500 stands for zero in the data rows.
Here is a table of points, one per row:
tensor([538, 707, 675, 384, 448, 538, 468, 208, 428, 451, 447, 552, 497, 738, 492, 473, 650, 538, 658, 511, 336, 461, 504, 388, 533, 629, 765, 530, 720, 657, 462, 655, 391, 433, 557, 542, 617])
tensor([507, 316, 524, 482, 461, 763, 341, 586, 669, 457, 409, 587, 476, 481, 427, 343, 472, 640, 418, 585, 521, 474, 516, 327, 410, 295, 539, 550, 601, 633, 511, 556, 443, 479, 705, 649, 471])
tensor([489, 413, 580, 596, 458, 673, 466, 108, 562, 519, 705, 489, 626, 597, 593, 259, 551, 712, 306, 619, 499, 401, 590, 294, 551, 430, 268, 296, 252, 551, 473, 475, 534, 364, 492, 589, 535])
tensor([685, 648, 501, 342, 393, 629, 529, 552, 541, 415, 433, 473, 550, 552, 371, 511, 809, 344, 341, 306, 645, 579, 453, 445, 634, 517, 454, 594, 433, 525, 353, 772, 736, 450, 827, 365, 689])
tensor([517, 345, 526, 678, 452, 690, 360, 395, 475, 678, 618, 671, 544, 695, 517, 549,  38, 353, 532, 426, 643, 352, 714, 583, 547, 575, 516, 469, 499, 518, 485, 339, 327, 485, 508, 459, 428])
tensor([472, 421, 625, 415, 565, 530, 326, 623, 588, 401, 606, 579, 344, 467, 678, 462, 495, 555, 430, 430, 631, 405, 540, 405, 465, 334, 357, 539, 447, 506, 494, 534, 484, 481, 332, 398, 586])
tensor([617, 492, 267, 496, 614, 599, 318, 715, 534, 410, 439, 599, 482, 253, 386, 741, 436, 650, 227, 517, 326,  73, 447, 563, 514, 441, 543, 475, 480, 612, 570, 368, 538, 612, 550, 639, 480])
tensor([458, 383, 537, 396, 275, 531, 546, 684, 501, 435, 517, 488, 309, 315, 451, 450, 931, 408, 654, 482, 504, 541, 437, 563, 368, 317, 576, 527, 595, 438, 489, 520, 433, 462, 497, 396, 357])
tensor([476, 283, 409, 428, 425, 516, 351, 510, 557, 619, 456, 283, 469, 342, 689, 359, 480, 484, 564, 494, 444, 644, 547, 532, 575, 420, 404, 521, 359, 486, 507, 616, 566, 507, 392, 748, 506])
tensor([727, 509, 514, 491, 314, 452, 508, 638, 472, 581, 293, 589, 471, 119, 449, 348, 601, 454, 674, 477, 418, 311, 316, 141, 346, 336, 636, 603, 588, 336, 400, 508, 409, 699, 543, 518, 391])
tensor([465, 589, 460, 385, 365, 444, 356, 560, 560, 495, 405, 534, 504, 574, 467, 488, 554, 614,  94, 485, 539, 452, 418, 471, 445, 455, 484, 477, 427, 473, 379, 524, 587, 407, 528, 729,  36])
tensor([409, 430, 377, 492, 432, 453, 535, 444, 483, 444, 573, 166, 508, 492, 396, 622, 525, 639, 408, 609, 528, 505, 455, 590, 716, 460, 587, 496, 713, 456, 558, 600, 342, 306, 431, 499, 474])
tensor([498, 285, 651, 411, 271, 652, 496, 496, 433, 389, 470, 639, 574, 542, 611, 403, 307, 478, 549, 516, 504, 310, 602, 468, 514, 370, 659, 481, 333, 537, 469, 346, 781, 381, 490, 649, 553])
tensor([357, 282, 620, 501, 750, 487, 370, 541, 704, 478, 622, 463, 596, 447, 442, 569, 776, 642, 497, 473, 426, 904, 402, 746, 539,  14, 574, 757, 411, 594, 541, 418, 532, 354, 469, 676, 596])
tensor([541, 538, 530, 388, 535, 373, 676, 492, 562, 605, 537, 429, 480, 530, 724, 339, 509, 490, 649, 521, 647, 265, 682, 548, 425, 263, 630, 540, 530, 325, 347, 622, 586, 558, 529, 654, 294])
tensor([406, 219, 474, 480, 567, 474, 429, 517, 519, 617, 623, 511, 674, 572, 317, 363, 549, 515, 585, 469, 179, 384, 559, 426, 583, 510, 506, 479, 484, 509, 604, 431, 489, 525, 460, 646, 546])
tensor([500, 522, 207, 509, 187, 267, 656, 530, 495, 397, 414, 491, 435, 593, 616, 460, 640, 478, 286, 583, 433, 504, 630, 463, 564, 564, 354, 664, 219, 400, 486, 480, 574, 659, 693, 509, 546])
tensor([552, 414, 495, 371, 449, 526, 437, 438, 419, 342, 442, 209, 201, 403, 566, 556, 528, 510, 401, 597, 395, 595, 514, 619, 453, 404, 518, 284, 585, 541, 444, 524, 350, 511, 567, 392, 305])
tensor([299, 380, 457, 400, 496, 358, 611, 570, 544, 625, 432, 588, 477, 570, 479, 643, 449, 648, 532, 518, 598, 508, 580, 399, 605, 298, 579, 499, 687, 562, 439, 419, 448, 406, 507, 436, 433])
tensor([340, 515, 548, 442, 453, 430, 357, 501, 580, 514, 675, 394, 524, 566, 636, 448, 483, 436, 575, 342, 509, 440, 757, 309, 489, 397, 906, 566, 658, 362, 483, 484, 555, 479, 368, 571, 617])
tensor([289, 334, 528, 493, 663, 678, 468, 456, 569, 542, 470, 431, 690, 580, 327, 521, 484, 524, 667, 597, 580, 451, 633, 326, 377, 665, 426, 508, 613, 597, 324, 469, 540, 491, 494, 569, 380])
tensor([542, 655, 566, 663, 371, 425, 381, 999, 259, 942, 474, 243, 176, 173, 440, 745, 504, 624, 522, 404, 324, 172, 615, 703, 950, 544, 727, 690, 524, 632, 370, 495, 512, 461, 514, 415, 641])
tensor([505, 594, 531, 530, 634, 302, 499, 576, 542, 348, 339, 573, 454, 608, 662, 336, 545, 407, 234, 431, 494, 494, 439, 580, 611, 601, 526, 559, 631, 307, 340, 232, 565, 457, 481, 999, 525])
tensor([554, 679, 620, 521, 741, 344, 486, 321, 419, 523,  90, 599, 529, 690, 418, 382, 567, 376, 602, 323, 714, 698, 447, 373, 375, 726, 302, 261,  45, 485, 596, 598, 690, 421, 279, 572, 662])
tensor([494, 567, 511, 402, 492, 410, 476, 546, 464, 517, 502, 525, 584, 296, 571, 408, 431, 547, 471, 437, 561, 601, 596, 412, 536, 593, 419, 576, 327, 539, 472, 514, 510, 521, 290, 804, 527])
tensor([504, 340, 596, 378, 189, 999, 677, 350, 508, 464, 510, 294, 572, 519, 586, 617, 529, 185, 545, 841, 547, 627, 688, 318, 622, 413, 373, 496, 686, 589, 588, 599, 402, 681, 496, 486, 583])
tensor([505, 594, 432, 601, 295, 242, 346, 531, 550, 253, 650, 515, 647, 774, 612, 381, 502, 408, 760, 557, 698, 482, 176, 488, 608, 622, 587, 477, 559, 662, 513, 418, 502, 447, 355, 537, 549])
tensor([541,  97, 388, 340, 518, 526, 711, 425, 559, 366, 691, 515, 538, 542, 340, 549, 401, 300, 391, 405, 440, 398, 506, 787, 372, 437,   0, 469, 477, 608, 537, 453, 473, 714, 711, 459, 467])
tensor([315, 680,   0, 574, 478, 475, 772, 551, 423, 337, 676, 353, 481, 659, 494, 438, 438, 564, 279, 532, 104, 822, 673, 382, 578, 263, 435, 672, 540, 553, 511, 384, 447, 572, 542, 265, 555])
tensor([560, 526, 502, 491, 621, 383, 399, 435, 440, 374, 456, 411, 551, 583, 447, 393, 332, 585, 597, 506, 537, 286, 521, 582, 564, 600, 486, 320, 471, 438, 506, 336, 538, 499, 620, 318, 450])
tensor([528, 446, 527, 529, 391, 480, 557, 502, 548, 468, 617, 486, 540, 577, 293, 466, 701, 593, 524, 475, 395, 686, 490, 663, 389, 481, 497, 581, 564, 468, 497, 522, 460, 325, 599, 537, 837])
tensor([251, 549, 440, 752, 530, 664, 672, 548, 584, 591, 828, 709, 142, 238, 595, 898, 453, 496, 591,  54, 650, 492, 472, 464, 598, 539, 320, 565, 646, 633, 625, 550, 364, 695, 447, 507, 282])
tensor([469, 545, 342, 619, 391, 599, 642, 523, 459, 350, 411, 358, 413, 641, 399, 341, 497, 471, 338, 665, 427, 733, 704, 199, 518, 483, 577, 528, 417, 559, 544, 568, 449, 609, 423, 289, 462])
tensor([819, 876, 281, 463, 488, 525, 429, 362, 485, 452, 685, 638, 471, 358, 481, 592, 343, 160, 734, 583, 377, 644, 533, 465, 393, 491, 778,   0, 737, 906, 492, 658, 114, 488, 190, 562, 404])
tensor([328, 615, 472, 505, 349, 438, 329, 602, 545, 609, 409, 606, 616, 515, 327, 548, 537, 593, 515, 499, 535, 381, 466, 488, 459, 509, 350, 361, 537, 513, 536, 520, 384, 600, 341, 512, 593])
tensor([562, 724, 524, 322, 518, 596, 602, 399, 518, 607, 574, 547, 430, 776, 361, 509, 273, 794, 631, 714, 501, 366, 499, 499, 495, 264, 503, 567, 534, 395, 621, 627, 468, 575, 452, 584, 627])
tensor([727, 574, 424, 399, 617, 360, 716, 404, 368, 794, 314, 541, 361, 476, 513, 498, 596, 495, 598, 576, 531, 250, 681, 450, 531, 999, 520, 188, 361, 462, 671, 222, 462, 335, 463, 411, 590])
tensor([367, 663, 603, 778, 473, 424, 244, 569, 516, 692, 206, 418, 589, 569, 350, 296, 417, 599, 406, 659, 427, 410, 436, 419, 577, 527, 482, 666, 765, 524, 612, 578, 264, 431, 503, 442, 479])
tensor([673, 289, 582, 268, 555, 408, 641, 267, 410, 442, 380, 533, 737, 615, 306, 433, 513, 426, 550, 175, 525, 464, 424, 632, 123, 546, 479, 491, 432, 384, 510, 444, 766, 627, 490, 665, 700])
tensor([392, 475, 709, 348, 448, 564, 509, 523, 666, 561, 610, 489, 407, 415, 405, 475, 364, 351, 222, 584, 581, 492, 116, 633, 392, 605,   0, 398, 594, 426, 401, 497, 555, 524, 464, 513, 425])
tensor([551, 669, 446, 472, 551, 730, 599, 897, 490, 409, 613, 531, 497, 523, 450, 612, 768, 698, 495, 341, 577, 523, 498, 485, 825, 516, 643, 399, 510, 543, 587, 395, 475, 542, 507, 649, 726])
tensor([442, 478, 610, 159, 243, 490, 559, 366, 447, 515, 488, 355, 515, 760, 595, 474, 599, 565, 701, 572, 510, 661, 559, 464,  43, 417, 610, 331, 525, 306, 470, 472, 630, 333, 484, 213, 630])
tensor([457, 529, 252, 623, 693, 581, 999, 343, 432, 768, 492, 345, 458, 314, 506, 752, 447, 472, 220, 594, 650, 368, 611, 425, 559, 578, 656, 675, 581, 331, 403, 362, 420, 471, 608, 388, 501])
tensor([325, 884, 897, 478, 788, 598, 422, 139, 512, 296, 122, 425, 633, 412, 579, 365, 734, 720, 514, 511, 710, 594, 333, 488, 596, 613, 466, 280, 419, 638, 547, 601, 480, 520, 540, 536, 529])
tensor([535, 358, 338, 430, 482, 442, 472, 380, 599, 440, 491, 481, 454, 296, 435, 930, 198, 600, 811, 447, 656, 554, 601, 319, 496, 287, 419, 542, 468, 268, 480, 286, 405, 439, 500, 421, 685])
tensor([414, 541, 858, 552, 147, 657, 636, 470, 681, 441, 441, 252, 307, 665, 660, 443, 383, 440, 735, 374, 583, 595, 446,  41, 700, 580, 580, 724, 466, 387, 460, 154, 427, 526, 230, 626, 306])
tensor([ 44, 382, 546, 520, 610, 494, 181, 359, 487, 483, 485, 467, 633, 487, 556, 605, 432, 456, 455, 413, 625, 630, 538, 563, 462, 415, 301, 495, 497, 616, 301, 661, 605, 479, 514, 884, 565])
tensor([306, 233, 292, 420, 751, 496, 464, 490, 493, 455, 348, 509, 459, 438, 866, 464, 378, 493, 664, 637, 511, 677, 388, 337, 361, 532, 492, 537, 587, 317, 574, 361, 512, 474, 475, 293, 227])
tensor([382, 881,  41, 742, 327, 275, 566, 661, 407, 341, 405, 631, 270, 234, 547, 897, 170, 437, 571, 383, 209, 773, 524, 987, 541, 924, 969, 344, 282, 674, 729, 244, 380, 481, 496, 799, 536])
tensor([311, 392, 375, 604, 751, 645, 563, 374, 598, 330, 579, 715, 551, 292, 670, 477, 380, 284, 469, 565, 708, 494, 361, 160, 401, 446, 571, 526, 654, 633, 328, 741, 488, 479, 581, 345, 345])
tensor([315, 516, 474, 592, 436, 351, 475, 723, 448, 577, 424, 693, 460, 553, 462, 421, 480, 340, 430, 564, 407, 614, 611, 600, 607, 652, 481, 541, 311, 637, 260, 495, 488, 452, 488, 452, 535])
tensor([578, 372, 735, 704, 453, 450, 414, 500, 580, 516, 365, 605, 605, 229, 533, 520, 243, 332, 380, 660, 560, 505, 434, 493, 517, 413, 561, 660, 758, 458, 545, 487, 357, 586, 373, 501, 387])
tensor([591, 653, 495, 597, 325, 324, 411, 316, 335, 468, 357, 573, 740, 877, 644, 239, 540, 425, 487, 405, 488, 448, 705, 765, 149, 498, 467, 487,  22, 631, 526, 510, 562, 699, 467, 918, 332])
These points spread out most along one direction. Take the direction at right angles to it along which they spread out most. Then take the direction at right angles to both along which they spread out most. Go by this last direction. Where along it does each point below lie, from 0 to 99? The average is 50, and the first point in the table lies past the average. One standard deviation of the points above along it is 16.
tensor([562, 476, 499, 687, 897, 489, 638, 420, 301, 790, 490, 727, 522, 652, 558, 484, 516, 527, 534, 711, 293, 332, 397, 696, 437, 604, 497, 430, 593, 299, 646, 306, 395, 323, 551, 224, 471]) 57
tensor([621, 372, 423, 400, 659, 385, 240, 673, 474, 442, 664, 459, 629, 570, 311, 498, 617, 637, 655, 479, 587, 616, 226, 409, 565, 537, 682, 385, 549, 425, 543, 617, 476, 437, 586, 438, 594]) 50
tensor([378, 599, 383, 502, 552, 502, 429, 509, 418, 573, 610, 534, 496, 925, 415, 575, 451, 699, 501, 534, 561, 363, 498, 883, 331, 467, 399, 451, 474, 555, 624, 542, 556, 515, 428, 615, 829]) 34
tensor([476, 508, 254, 569, 328, 324, 479, 548, 496, 670, 658, 419, 333, 610, 442, 500, 356, 666, 557, 619, 598, 471, 336, 473, 602, 655, 614, 560, 468, 172, 551, 675, 441, 450, 473, 682, 503]) 50
tensor([608, 603, 731, 350, 530, 447, 320, 530, 266, 474, 408, 465, 458, 430, 520, 271, 993, 631, 475, 270, 353, 347, 585, 501, 564, 739, 460, 664, 340, 373, 558, 381, 657, 260, 535, 528, 529]) 36
tensor([289, 674, 999, 664, 595, 305,  40, 463, 657, 744, 364, 447, 564, 680, 534, 627, 611, 510, 383, 517, 505, 539, 401, 480, 340, 474, 293, 707, 623, 628, 544, 592, 586, 417, 597, 397, 332]) 43
tensor([999, 558, 445, 430, 874, 364, 798, 329, 452, 605, 735, 686, 494, 155, 372, 672, 217, 236, 554, 108, 268, 431, 266, 671, 518, 549, 538, 250, 846, 562, 591, 797, 339, 876, 418, 147, 446]) 67
tensor([624, 400, 622, 470, 832, 410, 325, 446, 460, 479, 608, 467, 451, 391, 488, 523, 517, 582, 528, 462, 544, 558, 572, 596, 512, 413, 490, 524, 631, 485, 477, 638, 712, 405, 522, 407, 413]) 43
tensor([523, 302, 553, 397, 657, 211, 614, 439, 669, 479, 385, 235, 779, 463, 691, 468, 714, 668, 359, 247, 473, 715, 415, 479, 441, 457, 735, 689, 428, 240, 305, 287, 482, 356, 740, 179, 463]) 38
tensor([299, 582, 547, 573, 358, 324, 406, 703, 424, 552, 671, 663, 478, 398, 561, 231, 307, 433, 575, 633, 426, 482, 473, 513, 551, 425, 559, 641, 536, 999, 865, 537, 540, 569, 492, 565, 682]) 48
tensor([659, 402, 541, 462, 583, 289, 666, 569, 457, 301, 611, 843, 609, 100, 483, 540, 524, 407, 330, 436, 410, 466, 161, 735, 518, 557, 318,  97, 457, 291, 414, 561, 523, 488, 526, 518, 472]) 32
tensor([434, 513, 688, 711, 537, 682, 522, 592, 460, 545, 505, 467, 333, 625, 634, 464, 771, 482, 647, 658, 437, 549, 809, 486, 517, 582, 531, 491, 438, 473, 454, 661, 520, 496, 428, 369, 509]) 60
tensor([456, 479, 332, 701, 598, 470, 459, 394, 467, 443, 529, 458, 504, 536, 499, 458, 592, 462, 623, 958, 559, 442, 610, 513, 474, 669, 469, 516, 264, 460, 390, 543, 552, 438, 525,  64, 538]) 61
tensor([556, 456, 668, 591, 417, 340, 513, 660, 432, 635, 392, 456, 623, 444, 707, 441, 255, 457, 693, 674, 540, 417, 620, 404, 444, 724, 494, 813, 464, 401, 688, 546, 401, 589, 491, 550, 417]) 61
tensor([667, 659, 292, 539, 304, 633, 663, 539, 470, 465, 533, 746, 497, 487, 355, 918, 423, 486, 414, 646, 536, 431, 282, 788, 608, 528, 627, 585, 683, 574, 477, 295, 731, 767, 418, 359, 291]) 46
tensor([999, 514, 621, 496, 550, 630, 718, 610, 629, 159, 718, 327, 484, 506, 192, 417, 673, 268, 186, 108, 539, 844, 469, 603, 473, 225, 566, 478, 143, 406, 400, 880, 790, 604, 905,   0, 510]) 26
